Each path below is one point turned by a fixed rotation once a step. After each direction that follows a path, write how fast that rotation turns it, in degrees a step (0 if it stays still).
Each turn is a multiple of 5 degrees from 10 to 175, or 0.
Path 1:
[ 14  21  -7  -7  11 -26 -18  12  -8 -46   5 -18  16  39   1 -28 -18  -4
  17  47  15   8  37  12  13 -29 -14 -16  -5 -33 -17  -8 -26  -1  22  22
  17 -13 -16 -37  31 -16  12  31  32  14   6]
[ 22  24  -6 -11  14 -22 -18  20 -12 -46  10 -16   5  32  10 -20 -18  -5
   8  46  13   1  37   9  13 -31 -12 -14  -4 -31 -22  -7 -37 -14  24  16
  18 -13 -17 -29  20 -23   2  37  32  10   6]
[ 30  27  -5  -5   4 -23 -23   8 -18 -52  11  -9   5  32  11  -9 -25 -18
   1  40  13   4  46   0  13 -37 -16  -2 -10 -34 -14   1 -29  -8  20  16
   6 -12 -22 -23  18 -23   5  29  29  11   8]
[ 24  25  -8  -3  -1 -33 -28   0 -14 -48   5 -19  15  30   9 -12 -22 -20
  10  39  13   9  50   8  15 -39 -21  -9  -2 -31 -11  -5 -23   3  21  25
   6 -17 -21 -26  27 -18  11  21  27  13  11]
[ 11  25  -7   3   8 -31 -22  10  -4 -46   3 -18  18  29   3 -21 -18  -9
  20  42   9   7  41  21  16 -29 -17 -20   0 -31 -15  -8 -28   3  16  18
  14 -15 -19 -33  28 -17  11  36  28  10   7]
[ 19  22  -4  -6  12 -24 -18  20 -11 -47  11 -15   7  32   7 -19 -20  -6
   9  42  14   4  40  12  14 -32 -17 -19  -2 -35 -20  -8 -39  -7  22  16
  16 -11 -22 -33  20 -24   0  39  34   5   9]
[ 24  25  -5  -5   3 -26 -19  16 -16 -52  12 -10   8  32  13 -12 -23 -18
   3  34  13   5  46   4  14 -37 -19 -10  -7 -32 -17  -1 -34  -8  22  17
   9 -13 -21 -25  14 -25   5  31  30   4  10]
[ 21  23  -7   3  -5 -35 -26   5 -14 -48  10 -18  15  29  10  -7 -19 -20
  11  36   8  10  56   7  17 -36 -23  -7  -3 -30 -14  -7 -28   2  15  22
   6 -15 -25 -24  20 -22  10  24  27  14  12]
[ 12  18  -6   3   2 -36 -28   8  -5 -40  11 -20  18  32   1 -16 -18 -11
  15  40   8  14  47  19  18 -30 -22 -17  -1 -33 -15  -9 -30   4  15  22
  12 -17 -22 -32  26 -14  14  31  27   9  12]
[ 12  24  -6  -7   8 -31 -20  21  -3 -44   9 -15   8  30   0 -19 -14  -8
  12  39  10   7  39  16  19 -27 -19 -19  -1 -31 -21  -6 -39  -7  17  17
  17 -11 -26 -32  19 -19   6  39  32   2  11]
[ 25  24  -3  -6  -2 -30 -23  22 -10 -49  14 -10   6  33  12  -9 -16 -12
   4  34  10   0  48   9  21 -35 -21 -13  -3 -33 -19   1 -41 -11  20  13
  16  -6 -28 -27  14 -26   1  35  35   0  16]
[ 21  23  -4  -3  -8 -36 -26  10 -12 -51  10 -16  10  29   9  -4 -17 -20
   7  36   9   6  57   8  18 -36 -26  -8  -2 -34 -14  -4 -33  -3  12  21
   1  -9 -26 -25  14 -22   9  22  28   8  18]
[  9  21  -7  -2  -6 -44 -28  10  -2 -43  10 -19  20  28   3 -16 -11 -13
  17  41   7  16  52  17  26 -32 -23 -13  -1 -30 -13  -7 -34   3  11  21
   6 -11 -28 -30  26 -13  15  26  27   8  17]
[  5  20  -4  -9  -2 -35 -22  24  -1 -43  12 -21  12  31   4 -20  -9  -3
  15  41  11   8  41  21  22 -29 -19 -18   1 -30 -20  -4 -40  -6  10  13
  16  -9 -29 -36  23 -16   5  38  30  -1  14]
[ 16  15   0 -12  -3 -32 -18  23  -7 -43  15 -16   5  31   8 -14  -9 -11
   4  39  10   0  47   5  24 -33 -21 -12  -5 -30 -20   1 -39 -11  13  12
  14   0 -27 -31  14 -24  -1  33  31  -4  18]
[ 18  19  -4 -10 -11 -33 -27  14 -12 -48  14 -14  10  33  12  -3 -10 -19
   4  35   9   3  59   7  21 -34 -26  -3  -8 -31 -14   3 -32  -7  11  17
   5  -7 -31 -23  16 -19   5  22  28   3  21]
[ 12  18  -5  -1 -11 -41 -27   9  -2 -44  11 -22  18  31   1 -13  -5 -14
  14  43   9  11  56  14  23 -33 -25  -6  -5 -24 -13  -1 -32   4  13  21
   6  -8 -28 -30  23 -10  11  18  26   9  22]
Speeds:
[ 10   2   1   4  -9  -2  -5 -11  -7  -5  -1   3   2  -2   4   9  -2 -10
  -5  -5  -1   0  11  -8   0  -6  -5  10  -2  -1   6   2   6   2  -1   4
  -9  -1  -1   6  -2  -2   3 -13  -3   5   3] -> 85
[ -8   1  -7   8   8  -3  -1  -6   0   1  -4  -9  -7   5   0   1  -1  -2
   2   3   3  -4  -9  -5  10  -5  -2   3 -10   0   4  -5  -5  -2   0   2
  -1   0   1   6  -3  -9   8  -5   9 -16   6] -> 0
Path 2:
[-25  30  39 -19   7   5  12 -18 -28 -27  -4  -5   2  14  19 -24 -21 -25
  24 -27  47  33 -10  42 -34 -18   0   2  23   2  47  17 -13 -30   7  -3
  21 -35  -9 -10  -4   5 -20  -6  -6 -12  -3]
[-17  46  25 -20   2   1  26   0 -31 -21 -13   0  20  20  -3  -3 -24  -1
  22 -23  51  41 -19  35 -25 -15   9  14   8 -11  41   3  14 -37 -14  -8
   3 -37 -19  -3   9 -12 -15 -19   5   8   2]
[-11  39  19 -21 -12   4  21  -9 -44 -20 -10  13  -5   6  12 -14 -48  -9
  23  -8  45  40   3  45 -20 -20   5  12  -7  -9  50  11  -1 -22  -4   2
  42 -18  -4  -4  -3   4 -13 -19 -12   1   7]
[-18  37  35 -38  13  13  13  -1 -22 -16 -21   4  12  17  -1 -16 -28 -13
  27 -16  35  31  -8  42 -23 -13  -7 -13   9  -4  46  19   6 -27   9 -18
  28 -35 -14 -11  -6  10 -20 -30  -5 -23  -6]
[-33  39  35 -19   8  -6  30   1 -28 -22  -9   1  -7  17   1 -21 -15   9
  14 -19  56  42  -3  45 -21 -30   5  20  18  -9  43  -4   1 -19   1 -13
  17 -24 -10  -8  -3  -4 -19 -10   9 -12   9]
[-15  37  14 -14  -1   7  14 -31 -31 -24 -15   2   3  23  10 -19 -35 -16
  32 -26  43  46 -16  39 -26 -12 -12   9  11   3  45  12 -11 -34 -15   1
  20 -35 -14 -13   5  -9 -16 -18 -14   1   3]
[-10  46  16 -30   3   9  28   5 -35 -10 -27  11   9  16 -12  -4 -32   6
  26 -11  48  38  -6  41 -14 -10   0   8 -10 -10  47   3  18 -29  -9 -14
  23 -22 -15  -1   0  -1 -17 -31  -1  -3  10]
[-28  33  26 -31   0   7  21  -9 -28 -18 -17  10 -10  14   2 -26 -30  -9
  24 -14  43  37   4  46 -15 -30  -7  12   9  -4  44   8  -4 -14   7  -7
  46 -15  -3 -12  -8  12 -17 -20 -13 -24  11]
[-27  37  27 -31  21  10  13 -14 -13 -17 -21  -9   6  29  -8 -21 -14   1
  25 -25  44  40 -17  37 -19 -16 -16   2  22   2  38   8  -3 -29  -3 -21
  14 -39 -18 -14  -2  -5 -20 -22   3 -20  -6]
[-28  43   7 -16  -2  -2  31  -8 -32 -27 -17   3  -4  22  -5 -18 -27   8
  22 -17  58  44  -7  34 -17 -19  -4  30   7  -5  40  -8   2 -24 -21  -2
  20 -20 -11  -6   5 -13 -15 -12  -1   4  12]
[-11  35   3 -31  -1  20  10 -24 -30 -15 -27  12   2  21   3 -16 -42  -8
  38 -18  39  37  -8  36 -16 -13 -17   7  -1  -2  41   9   2 -25 -11  -6
  38 -22 -10  -8   0   2 -13 -30 -21  -9   4]
[-26  40  20 -42  15  15  26   6 -17  -9 -25   9   0  21 -18 -11 -19   6
  22 -15  51  32  -1  38 -13 -19 -10  12  10 -10  39   2  15 -15   2 -23
  30 -20 -12  -6  -3   9 -22 -32   1 -26   4]
[-39  32  20 -21   4   8  18 -21 -19 -27  -9   3 -14  24   1 -31 -21  -3
  27 -24  54  33   1  40 -18 -25 -18  24  26   3  33   3 -15 -16  -3  -9
  32 -19  -7 -10  -2  -2 -17  -6 -11 -16   9]
[-22  41   3 -29  11  21  16 -16 -20 -23 -21   2  12  32  -9 -14 -26  -1
  37 -27  55  31 -19  30 -20  -1 -20  20  15   1  33   2   5 -37 -20 -12
  14 -33 -17  -7   8 -13 -16 -24 -10   3   0]
[-25  40   3 -27  -3  13  31  -3 -33 -18 -23  16  -8  12 -13 -10 -39   3
  29 -14  55  29   7  33  -9 -18 -14  34   1  -9  35  -4  12 -12  -9  -6
  38  -8  -7   2   1  -3 -10 -30 -12  -2  14]
[-29  28  13 -43   9  27  12 -17 -17 -17 -16   6  -2  19  -2 -25 -31 -13
  36 -22  47  20   2  34 -17 -14 -25   7  16   3  34  17   0 -16   8 -16
  44 -22  -9  -5  -5  15 -15 -26 -18 -20   3]
[-39  38  19 -33  16  15  26   2 -13 -23 -13  -3  -1  25 -20 -20 -15   5
  25 -27  66  24  -3  30 -20 -13 -13  26  30  -5  26  -2  10 -22  -3 -20
  13 -27 -17   0   3  -6 -16 -18   4 -11  -2]
Speeds:
[ -2 -10  -1  -7   3 -10 -10  -3   3  -4  -3   0  -4  -5  -3  -1   6   0
  -4   8  -4  -6   1  -4  -9   4  -2   4 -15   4   1  -1  -3  -6  -6  -3
  -1  -1  11   6  10   3   3   2  11  -1   2] -> 0
[  9   3 -12   5  -7   1   1  -4  -8   0  -3   4   5   0   2   8 -11   0
   4   3   0   4  -4  -3   1   6   0   5 -10  -2   1  -2   4  -6 -12   6
  -1   1  -1   4   6  -8   4  -4  -4  15   2] -> 90
